A single turn carries every row of the set below to another of its rows. Some are shown first; where does it send the rows asked next?
bobem: 17  2  -12  -7  -6  -11  -27  -4  -24  8  -7  11  -16  -5  -16  1  -17  -2  0  13  -8  -12  3  -7  5  -22  1  32  -8  26  6  -4  -45  -7  -10  -1  5  9
Rit: -12  -7  14  -6  -33  -2  -19  12  -2  29  -8  27  -5  11  27  13  12  21  19  10  -11  -7  0  0  -36  -17  10  32  -7  22  24  0  -1  -2  -13  4  -18  16
lofo: 17  8  8  2  -1  -14  -12  5  -20  30  8  20  -11  -5  -2  -29  -18  -8  -6  -6  -18  -9  2  -2  1  -11  -11  27  4  17  -1  -3  -24  6  -27  25  -9  10
som: 7  12  -7  -10  -11  0  -26  -15  -33  9  -2  12  -14  -1  -17  7  -24  5  1  6  -12  -1  3  -1  8  -29  5  26  -10  21  0  -11  -30  -8  -29  14  2  11
lareb: -6  -8  10  -8  -40  -6  -16  7  -6  24  -7  12  -11  9  19  10  18  17  21  4  -15  -7  3  3  -34  -31  13  29  -11  20  24  2  -2  -6  -26  7  -19  13
bagip: 8  14  -3  -11  -8  -3  -25  -13  -33  2  -9  15  -17  1  -13  15  -24  2  -2  11  -14  -8  -3  -3  6  -29  1  17  -12  16  6  -7  -29  -12  -30  8  5  12
Vini: 5  0  27  19  -12  5  7  11  -10  12  -3  15  0  -15  13  -24  0  13  7  1  -6  -10  -14  6  -36  -19  4  23  3  21  7  10  9  2  -26  10  -7  11
neka: -6  -1  9  -16  -26  0  -12  -2  -13  9  -28  11  -16  2  12  25  15  17  8  20  -19  -9  0  6  -26  -22  11  14  -15  26  21  0  -8  -11  -15  -9  -12  19
siz: -8  -9  10  -2  -32  -9  -16  15  1  25  -14  23  -6  13  23  12  13  15  23  10  -13  -9  2  3  -36  -19  7  33  -1  21  25  3  -7  -2  -12  -1  -16  15
pogeb: -10  19  2  -9  -1  4  -27  -15  -29  14  13  21  -11  4  -8  1  -37  11  4  10  -9  -3  5  -6  -1  -21  4  32  -12  24  -1  -19  -13  -6  -30  23  2  11
Zuzo: 16  8  8  3  0  -12  -13  6  -19  31  3  26  -7  -3  0  -25  -20  -7  -7  -5  -18  -7  1  -1  3  -7  -12  27  8  15  -1  -4  -26  8  -23  23  -7  11
pova: -11  -6  13  -10  -37  -1  -20  7  -6  29  -5  20  -9  8  25  11  15  22  18  5  -12  -5  1  0  -34  -24  14  29  -13  23  24  0  2  -4  -22  9  -20  16
tane: 17  7  9  -2  -2  -11  -14  4  -22  33  11  19  -11  -8  0  -30  -16  -5  -10  -7  -16  -9  1  -5  2  -11  -9  26  -2  19  -1  -4  -23  7  -27  26  -9  10
ludo: 13  -7  24  12  -16  9  2  12  -12  14  -11  16  -2  -24  14  -20  10  16  -3  1  -4  -10  -19  2  -28  -15  8  19  -2  24  9  15  -2  3  -18  4  -7  13
zofo: -10  15  3  -4  10  -4  -29  -3  -18  19  18  26  -9  4  1  -9  -38  8  5  20  -2  -15  6  -14  -11  -8  -1  43  -11  32  3  -18  -17  -3  -11  13  3  8
gaba: -9  23  6  -8  0  0  -25  -14  -30  7  8  21  -14  8  -5  8  -38  6  4  14  -12  -8  1  -7  -4  -24  1  23  -14  19  3  -16  -10  -11  -35  20  4  10
zum: -18  8  14  -12  -23  2  -9  -5  -12  8  -22  15  -12  10  13  25  3  19  16  19  -22  -5  2  10  -30  -24  9  16  -10  22  18  -7  6  -11  -25  0  -12  18
ninu: -11  20  8  -6  11  -6  -28  -4  -19  13  17  24  -14  7  5  -5  -40  5  5  24  -4  -21  2  -16  -15  -12  -2  34  -17  28  7  -14  -10  -8  -18  13  6  7
kaz: 16  7  10  -4  -1  -7  -16  4  -22  35  9  25  -10  -9  3  -27  -17  -1  -13  -6  -15  -8  -1  -6  3  -6  -9  26  -1  19  -1  -4  -24  9  -23  25  -9  12
Fer: -5  -5  9  -15  -20  -7  -13  4  -6  12  -19  7  -19  1  17  12  17  14  10  25  -14  -20  2  -2  -36  -19  10  22  -20  34  24  2  -8  -11  -5  -13  -11  15
bep: -15  2  14  -10  -13  -9  -12  5  -2  13  -8  9  -18  8  21  5  7  13  17  28  -13  -21  6  -3  -46  -17  7  29  -19  35  23  -3  4  -10  -9  -8  -11  12
diliv: 7  4  -6  -3  7  -13  -29  3  -14  15  5  19  -13  -1  -5  -9  -26  0  3  22  -2  -21  5  -14  -7  -9  -2  42  -8  34  7  -9  -37  -4  2  -2  5  7
nali: 15  8  10  -1  0  -8  -15  6  -21  34  4  29  -7  -7  3  -24  -19  -3  -12  -4  -16  -6  -2  -4  5  -4  -11  26  5  16  -1  -4  -26  9  -20  23  -8  14
lel: 10  -5  26  15  -13  5  3  13  -10  14  -4  13  -4  -20  15  -27  6  13  3  3  -3  -14  -15  1  -34  -17  6  24  -3  26  8  13  4  2  -20  6  -7  11
Dipa: 5  0  26  19  -15  9  7  9  -13  10  -11  19  2  -14  11  -15  -1  14  6  -1  -8  -4  -16  10  -29  -18  5  18  7  17  6  10  7  2  -28  11  -7  14
lak: 11  -3  25  14  -18  12  4  9  -15  11  -16  20  1  -20  11  -13  5  16  -1  -1  -7  -5  -19  8  -24  -16  6  16  5  18  7  13  0  2  -22  7  -7  16
Pepep: -4  -10  8  -2  -37  -11  -15  12  -2  22  -13  14  -9  12  18  11  18  12  24  7  -15  -8  4  5  -35  -28  9  31  -5  19  25  4  -7  -5  -19  1  -17  13
nid: 17  5  -6  -10  -2  -11  -27  -2  -24  5  -10  14  -19  -5  -8  6  -18  -3  -4  19  -7  -21  -3  -12  1  -19  -1  24  -14  24  10  -1  -41  -11  -8  -5  8  10
Tanu: -24  9  17  -7  -15  -4  -9  -1  -6  11  -10  14  -13  15  18  13  -2  16  21  24  -18  -12  6  4  -42  -21  7  24  -13  28  20  -9  12  -11  -21  1  -12  14
tadet: 5  9  0  -6  10  -14  -29  3  -16  11  6  20  -17  0  3  -5  -27  -2  0  27  -2  -29  0  -20  -12  -9  -4  34  -17  32  12  -5  -30  -8  -1  -3  8  6

zum -> bep
Dipa -> lel
Now these:
tane -> nali
gaba -> tadet
som -> zofo
pova -> siz

A single turn carries every row of the set below to another of its rows. Some are shown first; where does it send the rows asked next?
tosof: -3  25  -2  -17  28  -5  14  -25  -10  11  24  5  -4  -3  10  11  -17  17  -8  3  15  -2  -28
Dit: 20  20  6  -8  19  -5  15  -32  -20  12  19  11  -18  -8  9  4  -26  8  -17  12  17  2  -3
Geru: 9  29  -1  -18  1  4  15  -22  -2  7  23  20  -26  -6  15  27  -27  15  -17  -15  -8  5  -15
Nafat: -5  26  -4  -5  10  -10  27  -19  -16  3  18  23  -5  -7  13  12  -27  16  -16  8  19  0  -18
navo: 4  2  -17  -10  14  6  8  -56  -8  -35  14  5  -13  -4  19  17  -30  17  2  -2  -6  14  -14
Mep: 8  2  -14  -4  8  18  8  -41  -8  -41  13  9  -25  -3  24  7  -35  25  1  2  -9  15  -12
Kufo: 16  7  -12  -21  24  -6  3  -50  -12  -38  8  5  -23  -5  20  8  -29  20  -3  4  -16  13  -18
Nopi: -6  14  20  -19  13  9  46  -16  -13  7  11  3  -25  -5  10  23  -23  45  -9  4  0  16  -13
goro: 8  4  -12  -12  7  -8  16  -46  -14  -42  6  19  -18  -12  15  14  -36  19  -4  5  -12  16  -9
Mesu: 8  -3  -2  -13  13  5  10  -36  -10  -46  12  13  -26  -12  4  8  -34  25  4  2  -16  19  -14
Dani: 1  25  6  -5  17  -16  49  -20  -3  -1  7  12  -28  -3  15  10  -38  42  -10  8  1  -4  -16
doga: 12  -4  -3  -19  14  -5  14  -36  3  -44  10  2  -23  -17  13  15  -30  19  -2  5  -20  15  -11
Fome: 3  24  8  -16  35  -12  36  -27  3  5  10  -6  -28  1  12  7  -26  41  -2  3  -2  -6  -27
tevo: -16  12  20  -9  24  4  25  -30  0  8  17  -2  -30  3  13  23  -11  39  -8  12  6  22  -7
gonu: -4  22  2  -1  23  -1  46  -29  2  7  18  -5  -12  3  15  20  -31  38  -4  2  7  -1  -13
koge: 15  18  7  -6  10  -3  11  -35  -15  14  13  19  -29  -11  12  3  -21  10  -10  4  15  -4  -14
soti: 4  -1  -17  -13  13  12  10  -42  -1  -38  7  6  -14  -13  36  12  -28  17  -10  10  -11  13  -17
sifu: 3  28  2  -20  21  -19  17  -17  -15  4  12  21  -20  -9  11  0  -22  20  -15  9  9  -5  -32
temat: 11  3  -9  -18  22  -11  17  -47  -14  -43  0  14  -25  -10  20  12  -35  27  -3  8  -21  16  -15
nifog: -10  18  13  -8  12  0  34  -25  -4  2  9  11  -30  4  19  7  -22  46  -18  26  6  24  -2
lozon: 6  0  -13  -10  24  18  9  -42  -15  -39  12  5  -18  -4  32  13  -29  27  -4  10  -14  17  -14
toki: 5  13  13  -1  33  2  41  -40  -10  12  -2  5  -32  -8  28  15  -33  32  -14  12  5  -2  -11
zilu: -1  7  16  -8  27  3  40  -44  -4  15  -4  10  -28  -13  16  11  -27  37  -2  10  1  -3  -16
sepen: 5  21  11  -24  20  10  42  -15  -14  6  8  -2  -29  2  20  4  -27  49  -18  14  -1  15  -15
Navi: 15  28  -7  -32  1  3  20  -24  6  7  17  20  -11  -7  0  -1  -30  26  -14  1  -10  10  -16
zet: -8  19  11  -9  6  1  14  -24  -10  7  25  13  -20  3  12  14  -8  28  -15  19  14  24  -1
pozo: 8  23  10  -27  4  3  23  -8  -24  8  22  15  -16  -6  8  8  -15  28  -18  11  7  17  -13
Bune: -7  21  4  -19  34  10  35  -25  -3  3  8  7  -24  -8  25  34  -42  24  -27  -8  -8  10  -20
vudi: -12  15  19  -14  28  -2  22  -25  0  2  6  -1  -46  1  10  1  -24  39  -18  16  8  21  -18
sef: 7  -2  -13  -10  3  7  15  -41  8  -41  7  3  -24  -12  23  9  -36  19  -3  1  -11  12  -14
bafip: -4  22  9  -13  10  -5  11  -20  -10  1  13  16  -35  0  9  -8  -21  29  -24  22  14  24  -11
defot: -6  18  13  -21  5  11  19  -14  -19  8  22  8  -22  -7  3  15  -18  19  -12  -6  17  14  -22
zus: -10  17  18  -16  22  -1  3  -24  -5  6  21  3  -35  -1  3  9  -11  22  -14  9  15  21  -17
subak: 6  9  16  -9  37  1  45  -41  -9  12  1  3  -17  -11  13  11  -32  35  -9  19  2  3  -6
Zas: -5  20  1  -25  13  11  38  -30  3  8  1  25  -15  -10  23  23  -27  41  -14  1  -20  7  -23
renu: 7  3  -13  -16  29  4  10  -57  -6  -36  7  -1  -20  -3  25  15  -29  25  2  1  -15  12  -19
Gobib: 19  2  -8  -14  24  8  5  -38  -14  -42  20  2  -20  -3  19  14  -28  26  0  8  -18  19  -8
Gimel: -1  21  -2  -33  34  9  39  -28  4  2  3  7  -9  -9  9  7  -43  34  -25  8  -12  15  -20
sese: -8  15  14  -18  22  17  39  -19  -8  8  8  -9  -36  0  15  10  -30  39  -14  -2  8  12  -24
Dosob: 6  -4  -1  -19  29  5  10  -37  -16  -43  9  11  -19  -13  14  16  -28  28  0  11  -22  20  -15
reka: -4  -5  -8  -9  13  15  14  -41  -10  -43  3  18  -24  -12  18  8  -36  26  0  4  -11  17  -20
pek: -2  0  -13  -7  11  3  22  -53  -8  -40  5  11  -14  -8  20  20  -38  24  0  2  -10  16  -10
fur: 15  15  10  -14  14  -5  14  -37  -12  14  16  15  -13  -14  -3  1  -19  12  -4  9  13  1  -10
motum: 6  24  4  -27  12  11  16  -13  -20  9  18  3  -26  -1  12  -5  -22  22  -22  4  16  14  -24
Dibib: 17  1  -13  -14  14  5  10  -40  2  -39  15  -4  -19  -7  30  16  -28  21  -6  7  -19  12  -8
fom: 9  -4  -7  -22  24  1  8  -38  -4  -40  9  5  -13  -18  26  20  -24  17  -9  12  -20  16  -14
Kar: 13  29  -4  -26  22  4  17  -19  0  1  25  3  -20  -5  2  11  -44  9  -27  -7  1  14  -14
feli: -2  -7  -7  -17  12  3  13  -39  0  -42  1  13  -17  -22  19  11  -32  15  -7  7  -13  15  -20

Nopi -> defot
Mesu -> reka
Fome -> sifu
Now these:
nifog -> zet
feli -> sef
temat -> goro
Bune -> Kar
toki -> Dit

A single turn carries every row of the set below to another of its rows. Some are shown first; where does it send the rows asked next?
Vepiz: 6  -13  4  -11  -14  25  12  14  -9  -19  4  -1  22  17  -18  28  17  7  5  -3  8  0  3  -5  3  1  -35  0  0
fopi: 17  -17  -8  -11  -10  17  9  -1  0  -15  18  0  14  6  1  21  3  40  -9  -3  7  -15  11  -3  -4  -1  -21  5  11
supep: 4  -3  16  -11  -38  22  33  1  -3  -4  -3  -14  11  7  -11  4  11  3  2  -11  5  11  -6  -9  -3  0  -23  -16  7
vilu: 13  8  20  15  -18  -11  1  -7  3  -19  -6  -9  0  0  13  -18  23  7  -3  -12  6  -1  -6  12  3  0  -15  0  12
sig: 15  3  10  -5  -9  -12  3  -2  -17  -2  6  -13  18  -3  6  -16  21  33  -5  -7  -5  -2  -6  36  -3  13  -16  -7  11
Ribir: -20  7  -11  2  -1  3  -7  -4  -11  3  18  -4  18  1  -5  1  24  -7  18  -14  1  -4  3  19  1  -12  -23  10  -4
Nav: 34  2  8  -5  -3  14  12  14  -5  -2  -4  -6  6  -16  9  21  12  34  0  -10  12  -15  -5  5  -3  -13  -10  1  0
sufam: 13  -17  -11  -5  -8  22  14  7  2  -2  21  -2  14  5  1  21  7  36  -6  -5  11  -14  9  -5  1  -1  -22  1  11
zuvak: -3  19  -21  -19  10  29  7  -1  -1  2  -17  -23  16  1  1  2  21  4  2  -3  7  -6  10  4  -16  6  -8  -6  -10
zuvo: -10  0  -1  -13  12  31  3  -5  -1  -16  -2  -28  3  -3  16  -2  14  -3  -3  -9  19  -5  7  6  -17  -10  -25  -16  15
Tipa: 5  7  -8  -10  8  13  18  1  -18  -5  -17  -15  22  -18  -4  11  4  22  -4  -19  -6  -2  -3  11  -18  -8  6  3  -9
beni: 33  1  7  -7  -1  13  13  9  -8  -4  -10  -5  5  -13  12  17  12  32  -5  -2  7  -22  -6  6  -6  -13  -8  6  -2
Nis: -3  -3  18  -24  -15  15  16  4  -11  -13  2  -15  -5  -7  8  1  8  4  4  -5  14  8  12  10  -3  7  -9  -29  23
Diru: 4  8  -7  -6  10  15  22  -5  -18  -8  -21  -13  22  -17  -8  14  6  22  -4  -18  -4  -2  -5  10  -18  -7  -1  8  -7
Vosu: 6  -7  12  -1  -8  -14  -27  0  -7  -7  17  -11  18  2  5  -2  20  15  -5  -5  10  -19  13  10  -9  -3  -30  3  10
tebu: 2  17  -19  -12  12  31  9  -1  1  2  -17  -28  15  5  5  6  14  5  8  -5  5  -4  12  3  -10  5  -4  -1  -11
toteg: 8  13  18  9  -20  -11  0  -8  -7  -22  0  -9  -3  -2  13  -18  23  11  4  -15  3  2  -6  16  -1  -3  -11  3  15
Zofa: 2  -16  4  -10  -11  25  17  21  -12  -16  7  -2  26  19  -8  22  17  8  7  -5  6  9  3  -6  4  4  -27  -2  0
keb: -1  9  7  6  -8  -7  20  -13  -28  7  -7  -8  19  4  1  -14  30  8  15  -8  -5  -8  -13  6  -3  4  -17  10  -11
nimu: 0  11  2  5  -4  -5  21  -13  -18  11  -7  -10  10  4  -1  -18  29  12  16  -7  -7  -4  -15  7  5  3  -20  6  -10
Vud: -10  4  15  6  -12  -20  12  1  -17  -3  -2  -15  17  17  -12  3  16  0  0  -10  -10  5  -5  16  9  6  -3  7  6
lirid: 8  -16  4  -8  -16  24  12  17  -10  -22  8  0  25  16  -15  25  15  6  5  -8  3  1  4  -7  4  1  -27  1  -3
bobe: -3  15  -23  -20  12  26  4  -3  -4  0  -12  -23  10  2  -1  7  19  4  4  -6  12  -5  16  4  -17  6  -5  -2  -13
fis: -2  16  -6  3  -8  -1  -16  -13  4  -3  13  -7  7  -11  7  -5  30  18  2  2  9  -12  8  12  1  4  -34  -11  20
Feki: -11  -3  2  -11  14  32  3  -3  1  -9  -5  -29  7  -3  17  3  5  -1  -2  -8  16  -6  14  9  -14  -13  -22  -12  15
Fusi: 17  -16  -11  -8  -11  20  10  3  2  -9  18  -4  16  8  0  21  4  38  -11  0  3  -17  9  0  0  1  -20  2  10
Tov: 0  -2  22  -24  -14  14  19  0  -12  -17  -5  -13  -4  -8  8  2  10  3  6  -7  15  8  13  9  -6  8  -9  -25  22
tuz: -3  16  -7  2  -11  -2  -15  -11  13  -3  16  -5  14  -10  8  -1  27  12  2  2  5  -8  12  18  1  7  -26  -12  22
bigap: -10  0  -3  8  -14  2  -3  -3  5  8  -1  -4  20  14  -16  -2  22  -4  8  -7  1  -22  7  1  -3  10  -32  16  10
vov: 13  7  14  -7  -18  -13  4  -3  -15  -1  -2  -11  13  1  8  -15  22  34  -3  -5  -9  -8  -6  31  -7  10  -19  0  17
demob: -1  -5  19  -25  -13  16  12  7  -7  -7  -8  -14  -2  -10  10  0  5  8  3  -3  13  10  19  9  -6  5  -10  -29  21
Mos: -8  5  0  -17  9  29  4  -7  0  -14  -3  -30  1  -3  15  2  13  1  -6  -7  21  -5  8  11  -18  -11  -26  -14  18
Zad: 3  -5  19  -12  -32  22  31  4  -3  -5  -8  -15  14  8  -3  0  12  6  -1  -12  6  20  -3  -8  -7  -3  -22  -16  4
pire: 11  -9  11  -2  -4  -10  -22  1  -3  -3  16  -8  25  -2  10  -8  22  12  0  -8  13  -19  6  8  -14  -3  -34  5  5
luzu: 11  10  -7  -6  6  14  18  1  -12  -8  -16  -18  25  -16  -2  15  2  28  1  -22  -6  2  -5  9  -12  -5  4  2  -7
poped: -11  0  -2  -4  -11  -3  0  0  8  18  1  -5  25  17  -15  -2  20  2  7  -4  -3  -22  4  1  -4  10  -28  14  10
losed: 35  4  8  -9  -7  12  17  6  -10  -2  -9  -5  5  -10  10  19  13  33  -7  -2  10  -17  -4  10  -7  -11  -6  7  -3
Numi: -19  5  -16  2  -4  7  -8  -4  -15  7  18  -5  20  4  -11  -1  27  0  11  -13  4  -9  6  24  -4  -3  -25  11  -4
Rut: -10  13  8  7  -19  -15  16  -6  -18  0  -1  -15  20  14  -10  6  20  -3  4  -5  -8  4  -5  16  8  11  -4  7  8
guga: 2  -4  14  -12  -38  22  33  -4  -5  -5  -3  -16  10  10  -14  6  10  4  -2  -11  9  13  0  -5  -5  0  -20  -12  3

zuvak -> zuvo
sig -> nimu
Diru -> bobe
Now these:
Nav -> luzu
vov -> keb

